In the data rows, the value 128 means zero.
Some points, one per row:
"157 153 126 116 103 145 110 112"
"110 112 102 115 104 156 93 111"
"86 174 128 144 161 175 106 95"
"125 100 130 115 115 175 115 129"
"123 115 101 113 110 100 91 96"
"130 157 121 139 105 103 151 163"
"96 109 112 136 130 90 94 107"
"199 116 112 117 135 159 141 120"
"120 129 130 116 130 133 104 146"
"128 105 102 161 142 113 186 96"
"114 101 112 114 102 100 128 96"
"161 102 109 146 106 141 161 106"
"144 212 145 142 103 107 167 152"
"98 124 111 134 112 94 99 101"
"103 104 102 168 127 92 145 139"
"115 96 102 142 108 95 149 191"
"132 127 113 115 115 135 90 118"
"137 139 110 115 123 137 99 110"
"121 106 102 115 107 154 94 95"
"109 112 101 170 110 93 144 163"
"112 107 126 114 123 113 96 102"
"235 104 102 121 112 170 153 143"
"96 102 102 122 134 116 114 96"
"116 149 195 115 117 150 129 164"
"105 112 102 130 147 113 130 96"
Here are 16 more points, each followed by its number:
"98 122 113 113 129 122 100 96" 0
"150 103 112 114 126 131 92 96" 1
"116 111 102 179 107 92 190 183" 2
"97 102 102 158 141 91 125 113" 3
"143 110 102 116 110 135 104 130" 4
"103 115 126 114 108 110 103 95" 5
"128 198 141 116 103 139 101 99" 6
"98 109 105 156 132 93 134 130" 7
"128 131 114 115 113 134 92 118" 8
"214 102 123 143 116 162 164 129" 9
"145 108 113 134 102 133 149 101" 10
"106 119 105 120 141 92 135 107" 11
"132 133 114 114 116 133 92 117" 12
"115 102 102 151 137 116 170 96" 13
"162 240 177 117 103 145 101 104" 14
"251 98 101 124 110 173 160 146" 15
Which of these numbered points is nearest to each point below, looking only along the 3 directions in which the first points spread most? Its number follows each.
"178 251 187 113 101 142 105 105" > 14
"133 96 102 117 102 156 97 99" > 1
"127 100 101 181 106 93 206 255" > 2
"112 105 102 120 132 119 118 96" > 5
"156 144 124 115 154 104 132 96" > 4
"152 105 105 134 101 142 145 102" > 10
"127 128 115 116 113 133 93 117" > 8
"131 255 175 114 104 148 103 112" > 14
"122 150 113 114 103 143 91 115" > 12
"186 109 102 114 161 130 146 118" > 10
"95 107 101 144 139 93 109 105" > 3
"111 109 102 163 108 112 180 200" > 2
"127 104 126 116 137 95 96 104" > 5
"119 190 255 115 124 170 167 194" > 14
